In the data rows, zero lies at 4.5, halfway between 4 and 5.
Here are some points:
[6 5 4 4 4 5 4 3]
[4 3 9 6 7 0 6 8]
[3 6 2 7 4 5 3 4]
[4 4 2 2 5 7 3 3]
[7 3 2 5 3 5 5 2]
[3 4 5 4 4 2 4 4]
[3 8 0 4 2 9 0 0]
[6 4 5 4 4 4 4 5]
[4 5 1 5 3 6 4 3]
[4 4 8 6 4 3 5 7]
[3 5 3 5 4 5 4 4]
[7 4 9 3 6 1 8 5]
[4 6 5 4 6 2 4 5]
[3 6 1 7 5 6 3 5]
[3 5 9 4 8 1 6 9]
[2 5 8 4 8 2 6 8]
[2 6 0 6 2 9 3 2]
[5 4 9 4 6 2 5 8]
[4 5 0 4 4 7 3 3]
[3 5 5 5 4 2 5 5]
[4 4 2 5 3 5 4 3]
[4 5 5 5 3 7 5 5]
[3 6 4 6 5 4 3 5]
[4 6 0 5 2 8 3 2]
[4 5 0 5 2 8 3 2]
[4 4 7 4 5 3 6 7]
22 more points follow, each with its number after it:
[4 6 2 6 3 9 3 5] 0
[5 5 7 5 5 5 6 7] 1
[4 5 5 7 6 2 4 7] 2
[5 4 6 6 5 3 7 5] 3
[5 3 0 2 2 8 2 3] 4
[5 5 4 4 4 4 5 4] 5
[4 6 3 7 5 5 3 6] 6
[5 2 9 5 8 0 9 9] 7
[3 6 6 6 6 2 5 7] 8
[4 5 9 6 6 4 6 8] 9
[5 4 9 5 4 2 7 7] 10
[5 5 7 6 5 5 5 7] 11
[5 3 1 3 3 7 3 3] 12
[6 5 3 3 4 6 5 1] 13
[4 4 3 4 4 9 4 3] 14
[4 6 4 5 5 3 2 5] 15
[3 5 7 4 5 1 5 6] 16
[5 5 1 5 3 7 5 2] 17
[3 6 1 7 5 5 3 5] 18
[4 5 5 4 5 4 5 5] 19
[3 6 0 4 3 8 2 2] 20
[5 5 6 6 3 5 4 5] 21
Which of these numbered points is nearest to each point below, ignoring the direction in which the first points spread most? Its number follows each.
[5 5 4 6 2 7 2 3] > 21
[4 2 7 3 6 6 4 5] > 14
[4 6 3 5 5 4 1 3] > 15
[6 5 5 3 4 5 5 2] > 13
[4 4 9 3 7 0 8 7] > 19
[6 4 8 4 5 1 6 6] > 5
[5 4 8 6 4 3 5 7] > 21
[6 4 5 3 4 4 5 2] > 13
[5 5 5 6 3 6 3 4] > 21
[4 5 5 5 4 5 4 7] > 0
[5 3 5 5 5 3 7 6] > 7
[5 3 9 4 6 0 9 7] > 17
